m =
[[118 137 149 126 132 126 127 128]
 [136 144 115 135 137 132 133 133]
 [133 141 114 134 135 131 134 135]
 [134 142 113 134 136 133 133 132]
 [121 109 121 134 134 125 122 120]
 [117 133 128 138 147 129 125 126]
 [117 133 127 139 147 128 125 127]
 [134 146 136 119 123 129 135 134]
 [139 121 107 130 124 128 129 128]
 [135 143 115 132 136 132 131 135]]
Indices start at 1.
(1, 1) -> 118
(9, 8) -> 128
(9, 5) -> 124
(8, 8) -> 134
(3, 1) -> 133
(8, 7) -> 135
(9, 1) -> 139
(6, 5) -> 147
(6, 8) -> 126
(7, 4) -> 139
(9, 6) -> 128
(5, 4) -> 134
(10, 6) -> 132
(1, 7) -> 127
(7, 6) -> 128
(5, 3) -> 121
(8, 2) -> 146
(3, 2) -> 141
(7, 1) -> 117
(10, 3) -> 115
(4, 1) -> 134
(6, 2) -> 133
(1, 6) -> 126
(2, 4) -> 135
(2, 5) -> 137
(7, 8) -> 127
(6, 1) -> 117
(8, 5) -> 123
(4, 6) -> 133
(1, 2) -> 137

X =
[[122 122 123 126 125 124 123 142 125 132 123 128 129 139 139]
 [120 119 121 122 122 120 124 147 123 126 131 132 133 136 136]
 [139 137 139 136 137 137 150 134 133 149 119 138 129 121 113]
 [132 130 133 127 132 128 145 139 129 127 142 132 150 108 123]
 [125 124 125 129 127 129 121 134 127 136 120 126 123 141 137]
 [123 122 124 126 125 125 124 140 125 132 124 129 128 138 136]
 [126 122 128 122 125 125 130 137 125 124 146 151 121 136 111]
 [122 121 121 124 124 121 120 137 125 119 133 115 146 123 148]
 [134 131 136 129 132 131 143 132 130 133 140 146 127 122 107]
 [125 124 127 125 126 126 128 137 126 131 129 142 120 140 121]
 [124 122 125 125 125 125 123 137 125 128 133 136 124 139 128]]
Indices start at 1.
(1, 1) = 122
(8, 2) = 121
(2, 8) = 147
(4, 7) = 145
(8, 10) = 119
(7, 3) = 128
(2, 9) = 123
(5, 2) = 124
(9, 1) = 134
(5, 11) = 120
(4, 13) = 150
(5, 5) = 127
(8, 14) = 123
(11, 4) = 125
(3, 2) = 137
(4, 11) = 142
(11, 6) = 125
(1, 13) = 129
(6, 10) = 132
(11, 8) = 137
(6, 1) = 123
(9, 3) = 136
(1, 2) = 122
(9, 6) = 131
(9, 8) = 132
(2, 6) = 120
(11, 1) = 124
(2, 12) = 132
(1, 12) = 128
(8, 4) = 124
(1, 3) = 123
(9, 11) = 140
(5, 10) = 136
(5, 7) = 121
(9, 4) = 129
(10, 7) = 128
(1, 9) = 125
(5, 6) = 129

arr =
[[132 129 115 135 144 121 129 105 140 121 120 134 145]
 [142 129 120 146 130 123 132 112 124 113 126 128 136]
 [136 107 116 121 130 135 119 131 121 124 139 126 120]
 [140 124 121 144 146 123 132 116 135 111 126 131 130]
 [136 111 116 130 121 136 131 120 121 122 133 126 131]
 [136 140 126 144 136 127 133 112 127 118 123 136 146]
 [141 133 124 131 123 126 126 107 127 120 120 132 145]
 [133 114 123 139 140 147 130 123 127 116 125 131 135]
 [141 135 121 135 117 126 127 110 125 121 122 130 141]
 [141 124 124 146 133 135 128 119 111 118 130 129 136]
 [142 124 124 140 124 131 131 121 111 125 130 125 132]
 [136 118 124 125 122 127 120 125 121 123 135 127 117]]
Indices start at 1.
(1, 1) -> 132
(7, 5) -> 123
(4, 9) -> 135
(11, 4) -> 140
(12, 7) -> 120
(8, 6) -> 147
(1, 3) -> 115
(6, 4) -> 144
(4, 2) -> 124
(4, 1) -> 140
(6, 10) -> 118
(9, 10) -> 121
(10, 1) -> 141
(7, 13) -> 145
(9, 5) -> 117
(6, 7) -> 133
(6, 13) -> 146
(7, 10) -> 120
(3, 5) -> 130
(10, 10) -> 118
(6, 11) -> 123
(5, 10) -> 122
(3, 9) -> 121
(10, 6) -> 135
(7, 8) -> 107
(2, 8) -> 112
(1, 10) -> 121
(5, 4) -> 130
(11, 13) -> 132
(8, 1) -> 133
(8, 7) -> 130
(11, 5) -> 124
(6, 9) -> 127
(1, 9) -> 140
(5, 2) -> 111
(1, 13) -> 145
(11, 2) -> 124

grid =
[[130 126 136 144 133 143 135 132 114]
 [122 133 121 111 131 116 120 125 127]
 [130 145 121 133 118 141 125 145 122]
 [128 126 113 136 127 136 124 154 135]
 [137 127 108 130 127 131 131 130 149]
 [126 144 127 114 143 132 133 116 116]
 [122 126 135 134 146 129 127 115 107]
 [121 120 147 127 116 119 124 135 124]
 [128 117 116 143 126 116 115 124 143]
 [126 137 128 121 133 133 130 133 119]
 [138 129 133 121 122 127 140 102 138]
 [120 109 138 140 138 126 124 136 119]
 [123 131 141 156 142 131 127 126 126]]
Rows and columns are counted from 1.
(1, 1) => 130
(9, 9) => 143
(13, 7) => 127
(11, 8) => 102
(4, 7) => 124
(6, 1) => 126
(12, 4) => 140
(2, 8) => 125
(10, 7) => 130
(1, 3) => 136
(10, 9) => 119
(5, 6) => 131
(7, 5) => 146
(10, 6) => 133
(9, 5) => 126
(5, 1) => 137
(4, 1) => 128
(13, 1) => 123
(9, 3) => 116
(8, 2) => 120
(2, 1) => 122
(4, 8) => 154
(11, 6) => 127
(13, 3) => 141
(5, 3) => 108
(9, 1) => 128
(3, 9) => 122
(4, 2) => 126
(3, 6) => 141
(9, 7) => 115
(8, 7) => 124
(11, 3) => 133
(12, 9) => 119
(2, 4) => 111
(5, 8) => 130

a =
134	148	141	118	111
117	145	124	107	128
145	107	137	136	126
138	131	134	116	151
130	145	142	126	149
108	121	106	140	142
126	115	130	106	108
122	133	144	138	134
152	104	123	120	109
131	151	128	122	149
132	144	139	132	140
Rows and columns are counted from 1.
(1, 1): 134
(10, 5): 149
(5, 2): 145
(1, 4): 118
(2, 2): 145
(1, 5): 111
(4, 1): 138
(11, 2): 144
(10, 3): 128
(5, 3): 142
(8, 5): 134
(9, 4): 120
(7, 4): 106
(8, 3): 144
(7, 2): 115
(5, 5): 149
(8, 4): 138
(8, 2): 133

B =
[[124 143 132 128 118 119 121 126 148 112 124 123 119]
 [129 102 134 122 135 135 120 132 126 109 118 123 144]]
Indices start at 1.
(1, 1) = 124
(1, 13) = 119
(1, 5) = 118
(2, 13) = 144
(1, 2) = 143
(1, 12) = 123

x =
[[135 134 128 125 133 133 134 123]
 [137 113 122 125 141 115 142 124]
 [139 138  98 110 138 111 139 105]
 [130 134 118 121 129 124 129 119]]
Rows and columns are counted from 1.
(1, 1) -> 135
(4, 8) -> 119
(4, 6) -> 124
(1, 7) -> 134
(3, 7) -> 139
(4, 7) -> 129
(2, 2) -> 113
(3, 5) -> 138
(2, 7) -> 142
(3, 1) -> 139

W =
[[122 133 112 112 130 133 127]
 [120 128 141 133 128 133 117]
 [131 115 106 119 114 130 127]
 [117 131 112 118 128 136 125]
 [130 120 129 131 123 128 128]
 [145 112 127 131 122 117 133]
 [131 132 123 130 128 125 134]
 [124 124 131 125 128 131 126]
 [127 122 119 113 127 136 126]
 [119 141 117 125 126 133 125]
 [113 121 134 136 117 138 109]
 [119 126 130 124 129 135 122]
 [133 106 136 124 130 128 126]
 [128 125 136 135 128 125 129]
 [118 133 125 129 120 136 119]]
Rows and columns are counted from 1.
(1, 1) = 122
(12, 6) = 135
(2, 1) = 120
(12, 2) = 126
(9, 5) = 127
(3, 2) = 115
(1, 7) = 127
(12, 3) = 130
(1, 5) = 130
(5, 4) = 131
(4, 6) = 136
(15, 4) = 129
(10, 3) = 117
(13, 6) = 128
(3, 7) = 127
(11, 1) = 113
(6, 6) = 117
(11, 7) = 109
(15, 1) = 118
(9, 4) = 113
(2, 5) = 128
(8, 1) = 124
(5, 7) = 128
(12, 4) = 124
(6, 2) = 112
(5, 2) = 120
(12, 5) = 129
(7, 7) = 134
(10, 6) = 133
(5, 5) = 123
(10, 2) = 141
(13, 1) = 133
(13, 4) = 124
(9, 7) = 126

A =
[[148 139 139 133 136 129 141 130]
 [130 135 136 141 140 146 140 130]
 [147 129 136 143 136 136 140 130]
 [148 139 138 133 129 129 140 127]
 [134 139 136 134 136 129 140 131]
 [143 132 136 141 136 135 140 136]
 [149 139 136 133 136 125 140 130]
 [148 139 136 131 136 107 140 128]
 [148 139 139 133 136 129 141 130]
 [150 139 136 133 136 124 140 130]
 [149 139 136 133 136 121 140 130]
 [141 150 132 134 136 133 146 130]
 [148 141 136 133 136 110 140 124]
 [130 138 136 141 136 143 140 130]
 [148 136 136 133 128 129 140 127]]
Indices start at 1.
(1, 1) -> 148
(3, 4) -> 143
(11, 7) -> 140
(11, 2) -> 139
(5, 6) -> 129
(1, 7) -> 141
(5, 8) -> 131
(3, 8) -> 130
(12, 5) -> 136
(15, 1) -> 148
(12, 6) -> 133
(13, 2) -> 141
(2, 6) -> 146
(12, 2) -> 150
(2, 1) -> 130
(13, 8) -> 124
(10, 4) -> 133
(6, 6) -> 135
(1, 2) -> 139
(12, 1) -> 141
(10, 7) -> 140
(3, 1) -> 147
(11, 3) -> 136
(5, 1) -> 134
(15, 5) -> 128
(9, 6) -> 129
(14, 8) -> 130
(14, 4) -> 141
(10, 1) -> 150
(8, 2) -> 139
(12, 8) -> 130
(15, 8) -> 127
(6, 1) -> 143
